which system made each run:
seq 1, lukag (8 x 22):
6, -5, -12, 5, -34, 4, -3, -24, -13, 18, -39, 17, 31, -10, -21, 16, 34, 15, 35, 1, -32, -5
12, 9, 9, 25, -32, -43, 10, -8, 10, -23, 12, 17, 24, -11, -15, 29, 35, 9, 15, -15, -14, -28
29, 6, -20, 19, -1, -39, -10, -12, -9, -21, 4, -11, 8, 2, -46, 19, 6, -7, 37, -7, 32, -5
39, -1, -7, 14, -26, -34, -8, 14, 3, -16, 17, -45, -30, 13, -2, -16, 21, -21, 11, 2, 14, 1
14, -22, -24, 27, -24, -10, -15, 3, 7, 8, 16, -12, 6, 51, 5, -21, -13, -13, 0, 20, 29, 32
-4, -27, 25, 29, 13, 4, -8, 15, 13, -23, 0, -4, 0, 36, 10, -26, -1, -36, -12, 35, -14, 27
-26, -11, 22, 17, 42, 3, 12, 8, 8, -24, 35, 9, 1, 24, 9, -17, -32, 5, -33, 16, 17, 15
-19, -10, 15, -21, 60, 37, 6, 5, -19, -7, 0, -12, -29, -7, -8, -21, -19, 7, -18, 22, -2, 17
seq 2, Zozed (8 x 22):
-5, -4, 6, -13, 7, 0, -2, 7, 5, -4, -15, 5, 2, -31, -6, 27, 29, 15, 12, -17, -32, -31
1, 8, -24, -16, -15, -7, -6, -1, 4, 20, -10, -3, 6, -19, 5, 23, 4, 29, 18, -34, 7, -31
14, 1, -4, 0, -29, -9, -12, 1, 4, 8, -35, -17, 5, -9, 8, 4, 26, 0, 31, -17, -20, -23
5, 13, 0, 19, -40, -28, 4, -7, 10, 3, -6, -7, 21, 8, 21, -5, 1, 19, 16, -24, 6, -25
9, -5, 2, 33, -13, -22, -12, -9, 3, -11, -29, -19, 24, 25, -2, -13, -2, -1, 36, -3, 7, -8
4, -2, 20, 36, -3, -35, 9, 1, 4, -30, 13, -27, 5, 23, 6, -23, 0, 18, 10, -1, 11, -15
-3, -28, -6, 25, 18, -6, -6, 0, -7, -10, 4, -28, 3, 37, -7, -28, -11, 27, 15, 15, 19, 10
-12, -31, 19, 18, 22, 1, 12, 7, -6, -22, 21, -16, -8, 19, -5, -25, 16, 34, -8, 28, -17, 8
seq 3, bigev (8 x 22):
-13, 7, 33, 13, 9, 2, 24, -14, -9, -19, 4, 19, 9, -4, -6, -11, 5, 5, -13, 18, -20, 6
-1, 10, 14, -5, 33, -1, 17, -9, -17, -23, 17, 2, -15, -18, -28, 4, 0, 6, -7, 8, 4, 2
8, 5, -21, -28, 12, 13, 4, -5, -20, 11, 14, -7, -26, -19, -23, 8, 1, 10, -3, 2, 14, 9
10, 3, -24, -30, -21, 21, -3, -4, -9, 32, -5, 8, -12, -17, -4, 12, 14, -4, -4, 1, -8, 11
5, 15, 0, -13, -27, 5, -1, 0, 8, 13, -10, 25, 6, -19, 8, 22, 15, -26, -7, -9, -20, -2
8, 21, 9, 2, -4, -17, -6, 5, 18, -13, -5, 16, 8, -16, 3, 25, -3, -39, 1, -19, 2, -15
14, 12, -6, 7, 2, -22, -17, 11, 16, -10, -1, -12, -3, 3, 5, 10, -19, -32, 10, -21, 30, -11
10, -4, -16, 12, -14, -10, -19, 7, 12, 8, -8, -22, 2, 29, 20, -15, -22, -17, 11, -7, 28, 6
seq 4, bigev (8 x 22):
11, -8, -4, 18, 17, -22, -4, -2, 1, -27, 20, 9, 7, 6, -37, 21, 6, -14, 8, 10, 14, 7
14, -21, -23, -1, 5, -7, -11, 17, 5, -2, 32, -13, -20, 12, -12, 7, 8, -4, -7, 8, 18, 13
-4, -29, -25, -4, -3, 19, -18, 9, 5, 21, 3, 10, 5, 20, -1, 6, 3, -3, -4, 15, -2, 21
-8, -22, 10, 1, 0, 13, -7, 17, 13, -1, -2, 9, 0, 5, 15, 1, 19, -12, -12, 12, -32, 5
-20, -7, 15, 1, 29, 6, -1, 12, 14, -13, 4, 19, 8, -5, 7, 14, -8, -4, -13, -4, -9, -7
-3, -6, 3, -11, 35, 4, -10, 13, 1, -12, -8, -17, -15, -11, -4, 5, -4, -1, 7, -9, 1, -12
-6, -3, -15, -18, 6, 11, -6, 8, 2, 17, -2, -12, -11, -3, 15, -1, -10, 19, -2, -14, 9, -8
-5, -2, -3, -7, -10, 12, -4, -4, -2, 17, -28, -2, 9, -3, 11, -3, 4, 8, 12, -6, -14, -7
seq 5, renop (8 x 22):
3, 24, 7, -12, -20, -6, 0, 6, 14, 7, -9, 7, -2, -21, 24, 12, 0, -17, -6, -26, -6, -21
1, 16, -6, 2, 3, 0, -15, -9, 4, 7, -31, 4, 17, 3, 4, 4, -31, -24, 17, -15, 21, -1
12, 16, 22, 13, -12, -19, -1, 4, 8, -16, -20, -24, -4, -1, 19, -15, 2, -21, 12, -13, -5, -18
-2, 10, 2, 17, 4, -12, 0, -7, -1, -5, -3, -19, 6, 23, 13, -27, -34, 4, 5, -5, 32, 1
2, -13, 23, 24, 0, -5, 3, 1, -5, -18, -12, -27, -3, 23, 8, -37, 7, 1, 9, 19, -13, 7
-16, -4, 15, 13, 10, -2, 22, -4, -7, -11, 28, -6, -2, 17, 9, -28, -12, 33, -20, 13, 8, 6
-10, -26, 8, 3, 26, 20, 8, -6, -20, -8, 3, -1, -4, 9, -22, -17, 12, 20, -2, 33, -18, 21
-10, -4, 5, -18, 9, 11, 25, 0, -13, -1, 33, 9, -19, -19, -10, 4, 20, 34, -26, 11, -17, 2
seq 6, lukag (8 x 22):
-8, 23, 5, -14, -11, 0, 15, 4, 7, 11, 18, -2, -14, -8, 35, -10, -21, 9, -27, -18, 13, -10
-6, 6, -7, -13, 5, 30, -8, -17, -16, 23, -40, 6, 10, -3, -5, -8, -17, -9, 13, 5, -2, 15
-8, 19, 28, 0, -21, -4, 18, 0, 7, -3, -2, 10, 2, -15, 27, -4, 11, 0, -16, -10, -26, -17
-7, 17, -9, 3, 6, 1, 5, -27, -14, 5, -14, 21, 25, -5, -22, 11, -22, 11, 15, -6, 18, 1
16, 20, 22, -6, -9, -9, 12, -2, -10, -13, -10, -16, -20, -25, -2, -6, 22, -10, 6, -5, -19, -14
7, 15, -22, 3, -28, -11, 9, -19, -9, 17, 14, 7, 11, 7, -6, 2, -11, 18, 2, -6, 27, 4
18, 1, 8, 5, -14, 1, -4, -6, -9, -4, -24, -5, -3, -2, -12, -7, 21, -29, 15, 14, -20, 12
2, 11, 4, 18, -23, -24, 14, -4, 9, -8, 30, 15, 11, 11, 7, 2, -4, 1, -14, -3, 13, 0
seq 7, reb (8 x 22):
8, -6, 12, -2, -30, 1, 2, 14, 7, 7, -5, -20, -18, 2, 32, -21, 26, -2, -7, 2, -29, -6
-23, -15, -8, 13, -7, 5, 0, -8, 9, 13, 3, 34, 38, 18, 5, 10, -8, 23, -4, 2, -2, 4
1, 3, 29, 17, 25, -16, 4, 0, -1, -37, -10, -3, 4, -11, -19, 5, 12, -11, 14, 1, -14, -15
1, 11, -18, -13, 9, -11, 4, 2, -1, 2, 28, -7, -12, -8, -4, 10, -17, 20, -6, -18, 35, -10
12, -20, -13, -7, 4, 14, -19, 9, -7, 9, -23, -30, -16, 8, -3, -13, 11, -7, 18, 10, -6, 9
-8, 0, 6, -1, -30, 0, 13, 5, 9, 12, 15, 6, 0, 2, 30, -8, 11, 19, -20, -4, -17, -7
-14, -17, 0, 14, 15, 5, -7, -9, -1, -4, -14, 22, 31, 9, -19, 13, 0, 7, 14, 10, -9, 4
6, 17, 19, 1, 9, -21, 12, 3, 1, -25, 13, -7, -13, -21, -6, 8, 10, -1, -1, -13, -2, -21
seq 8, renop (8 x 22):
11, -18, -27, 12, -12, -17, -5, -12, -8, 2, 8, 5, 19, 5, -36, 22, 24, 29, 27, 1, 5, -3
14, -12, -19, 13, -25, -29, -2, 4, 10, -5, 25, 8, 12, 1, -18, 29, 31, 16, 10, -8, 1, -13
10, -19, -31, 13, -10, -20, -19, 6, 15, 0, 18, 12, 18, 14, -19, 31, 7, -1, 12, -5, 18, -1
12, -23, -15, 14, -12, -23, -21, 23, 26, -9, 15, -1, 5, 12, 0, 24, 22, -12, 7, -7, 1, -10
-1, -22, -21, 11, 2, -14, -23, 23, 27, -1, 18, -2, 8, 23, 11, 17, -6, -2, 0, -11, 19, -6
-4, -34, -7, 13, 9, -4, -26, 29, 26, -6, -1, -12, 3, 21, 15, 7, 7, -5, 6, -3, -6, -7
-15, -26, -4, 5, 15, -3, -13, 25, 23, -3, 13, -10, 2, 15, 24, 2, -6, 21, -6, -11, 3, -15
-17, -35, -5, 1, 26, 12, -17, 18, 10, 1, -9, -11, 5, 12, 8, 1, 2, 23, 8, 0, -9, -8
seq 9, Lazal (8 x 22):
24, 6, -7, 19, -61, -18, -1, -2, 9, 10, 11, -1, 4, 26, 19, -16, 9, -29, -7, 8, 6, 19
-4, -7, 14, 25, -30, -4, 0, 6, 23, -2, 11, 28, 21, 29, 25, -6, 3, -32, -23, 17, -14, 20
-13, 5, 29, 13, 13, 0, 5, 12, 20, -20, 20, 24, 3, 10, 22, -3, -18, -37, -37, 10, -2, 13
-1, 17, 12, -16, 17, 14, 5, 11, 3, -3, 18, 1, -29, -3, 18, -12, -27, -37, -36, 5, 15, 19
7, 17, 3, -31, -14, 24, 8, 6, -8, 20, 2, -8, -36, -15, 24, -18, -1, -24, -27, 5, -8, 16
-7, 12, 4, -27, -26, 30, 13, -5, -6, 30, -7, 21, -7, -19, 20, -3, 11, -3, -23, 5, -30, 8
-15, 19, 17, -17, -1, 21, 14, -14, -5, 9, -15, 40, 13, -29, -1, 17, 2, -8, -13, -1, -28, -1
-5, 38, 8, -16, 10, 3, 10, -19, -8, 0, -14, 29, 9, -33, -14, 22, -17, -14, 0, -17, 6, -9
seq 10, Zozed (8 x 22):
17, 32, -3, -14, -16, -34, 24, -4, -3, -13, 42, 9, -18, -40, -20, 35, 24, 14, -8, -26, 8, -28
32, -8, -56, -20, -28, 3, -34, 3, -4, 36, -20, -18, -9, 0, -18, 18, 10, -17, 31, -10, 19, 9
20, 5, 13, 14, -65, -25, 4, 15, 24, 1, 9, -2, -3, 2, 35, -2, 40, -21, -11, -8, -31, -12
-3, -1, -25, 31, -29, -18, -20, -10, 22, 16, -10, 21, 50, 39, 14, 8, -33, -10, 16, -12, 34, 5
9, -7, 40, 44, 16, -34, -12, 14, 21, -53, -14, -15, 10, 16, 0, -8, 7, -42, 16, 3, -11, -12
-9, -4, -5, 18, 27, -24, -3, 14, 13, -17, 34, -31, -7, 31, 18, -20, -44, 23, -8, -14, 54, -9
-7, -44, 14, 8, 40, 26, -17, 20, -4, -12, -19, -41, -20, 29, 7, -42, 1, -2, 5, 33, -16, 19
-40, -14, 23, 1, 22, 18, 33, 2, -4, -4, 39, 10, -3, 11, 22, -25, -11, 56, -43, 16, -12, 3
seq 11, Lazal (8 x 22):
1, -8, 1, 16, 29, -11, -14, 4, 7, -22, -4, -2, 9, 9, -17, 9, -14, -16, 13, 0, 17, 0
13, 2, -7, 5, 1, -19, -6, 12, 7, -9, 13, -30, -15, 10, 8, -9, -8, 0, 4, -12, 26, -8
5, -22, -15, 4, -12, 7, -11, 9, 2, 13, -3, -20, -7, 24, 12, -19, 3, 4, 3, 11, 2, 13
-9, -20, 16, 10, -4, 1, 3, 14, 11, -7, 7, -5, -1, 11, 19, -11, 19, 13, -9, 9, -25, -5
-20, -17, 8, 0, 30, 13, 6, 6, 1, -7, 17, 12, 1, 6, -1, -1, -7, 14, -19, 12, -4, 8
1, 0, 10, -15, 32, 8, 5, 8, -9, -15, 9, -12, -27, -18, -12, 0, 5, -3, -8, 5, -3, 0
6, 2, -19, -27, -1, 10, 6, 0, -13, 16, 14, -9, -24, -18, -7, 5, 9, 19, -6, -3, 4, 0
7, -8, -13, -17, -10, 13, -4, -3, -8, 15, -13, 4, -3, -16, -15, 15, 28, 7, 11, 2, -23, 0
seq 12, reb (8 x 22):
21, -14, 14, 11, -13, 0, -11, 19, 7, -10, -5, -28, -26, 20, 16, -29, 17, -44, -5, 23, -15, 22
-22, -7, 2, 10, -11, 5, 9, 6, 19, 10, 35, 31, 15, 27, 31, -6, -21, 4, -41, 9, 7, 18
-13, -16, 28, 16, 49, 12, -7, 4, 1, -30, -14, 9, 9, 9, -16, -4, -8, -29, -1, 25, -15, 16
-11, 22, 15, -20, 28, 1, 19, 10, 2, -11, 33, 2, -28, -22, 12, 3, -21, 2, -35, -12, 14, -9
-6, -15, -19, -30, 35, 40, -20, 5, -12, 21, -24, -6, -14, -6, -11, 0, -16, -10, 4, 10, 3, 20
-4, 18, 20, -27, -16, 19, 14, 6, 0, 14, -12, 1, -21, -28, 32, -9, 16, -8, -21, -7, -35, -9
-18, 6, -16, -11, -3, 23, -4, -18, -2, 28, -23, 43, 35, -8, -6, 24, -14, 3, 4, -5, -4, 5
14, 32, 24, -1, -5, -13, 4, -10, -5, -18, -31, 3, 0, -31, -10, 11, 13, -33, 17, -13, -16, -18

runs to name:
seq 13 (2 x 22):
4, 27, 3, -6, -22, 12, 27, -43, -37, 15, -17, 21, 11, -18, -28, -7, 8, 11, 7, 16, -11, 17
14, 39, 11, 0, -25, -13, 29, -33, -22, -5, 5, 28, 8, -27, -28, 11, 12, -10, -1, 3, -4, 4

renop
seq 14 (2 x 22):
5, 13, 22, 6, -21, -20, 14, 14, 15, -13, 23, -11, -16, -2, 31, -11, 10, -5, -21, -10, -7, -15
-4, -3, -21, 6, 12, 11, -10, -19, -12, 12, -13, 7, 19, 19, -18, -4, -31, 1, 14, 9, 28, 21

lukag
seq 15 (2 x 22):
14, 32, 15, 16, -33, -29, 14, -15, 7, -15, 10, 37, 21, -13, -12, 25, 13, -32, -4, -6, -4, -4
23, 15, -22, 13, -4, -25, -16, -9, 4, -9, 7, 11, 11, 7, -28, 24, -19, -41, 15, -6, 43, 11

reb
seq 16 (2 x 22):
6, -13, -9, -5, 37, 18, -25, 4, -10, -1, -32, -26, -11, 9, -15, -13, -19, -24, 22, 10, 13, 16
-6, -3, 1, -15, -15, 18, 7, 15, 5, 21, 14, -18, -26, 9, 43, -30, -7, 9, -30, 3, -2, 9

bigev
seq 17 (2 x 22):
4, 34, 11, 4, 1, -33, 37, -23, -19, -23, 32, 1, -4, -27, -25, 9, 4, 40, 1, -17, 16, -26
31, 9, -26, -18, -12, 2, 4, -24, -40, 13, -8, -25, -25, -17, -44, -4, 20, 10, 27, 9, 10, 12

lukag
seq 18 (2 x 22):
-4, 3, 18, -10, 28, -5, 5, 24, 12, -22, 26, -7, -28, -15, 11, 6, 0, -10, -24, -7, 0, -12
-6, -2, -29, -24, 20, 21, -10, 2, -6, 23, 2, -6, -11, 0, -2, 3, -26, 9, -2, -6, 27, 10

lukag
seq 19 (2 x 22):
9, -3, -9, -13, -34, 11, -16, 5, 5, 27, -46, -15, 1, -10, 23, -2, 24, -6, 24, -15, -29, -15
-8, 13, 0, 16, -44, -16, 4, -13, 14, 14, -16, 25, 43, 3, 21, 11, 1, 16, 12, -23, -8, -21

reb
seq 20 (2 x 22):
16, 3, 5, 47, -29, -40, -4, -18, 8, -23, -6, 17, 43, 21, -22, 11, 11, -20, 26, 3, 4, -1
19, -11, 4, 40, -9, -47, 1, 11, 15, -37, 45, -14, -1, 31, -9, -4, 9, -6, -2, 7, 23, 2

bigev
seq 21 (2 x 22):
-6, 10, 4, 10, 0, -19, 30, -17, -10, -16, 44, 25, 9, -7, -24, 14, 4, 31, -16, 4, 10, -1
22, -1, -12, -3, 17, -1, -6, -9, -17, -13, 5, 6, -10, -8, -49, 17, 10, -31, 9, 21, 9, 24

Lazal
seq 22 (2 x 22):
-13, 32, -12, -38, 10, 15, 23, -16, -18, 21, 17, 19, -12, -38, -6, 18, -18, 31, -19, -20, 16, -10
16, 2, -15, -29, 5, 29, -15, -12, -26, 20, -49, -9, -13, -27, -29, 6, 17, -19, 30, 7, -19, 11

reb
seq 23 (2 x 22):
-6, 15, 51, 35, 8, -18, 24, -18, -7, -42, -6, 12, 19, 3, -9, -18, 2, -10, -1, 17, -17, 0
-1, 24, 6, 10, 10, -13, 25, -21, -17, -15, 37, 10, -4, 9, -17, -13, -31, 1, -21, 13, 38, 21

Lazal
seq 24 (2 x 22):
3, -15, -10, -14, 8, -3, -6, 7, 0, -4, 0, 9, 0, -29, -28, 41, 40, 19, 16, -10, -26, -23
3, -6, -25, -16, -7, -13, -9, 18, 18, 8, 20, 12, 1, -22, -4, 48, 22, 19, 2, -31, 1, -30

bigev
seq 25 (2 x 22):
-2, 21, -11, -21, -17, 1, 0, 4, 9, 21, -1, 4, -4, -18, 24, 12, -11, 6, -6, -31, 9, -19
5, 9, -11, -8, -15, 8, -15, -9, 0, 19, -42, 2, 15, -8, 4, 7, -4, -15, 23, -14, -4, -6

lukag
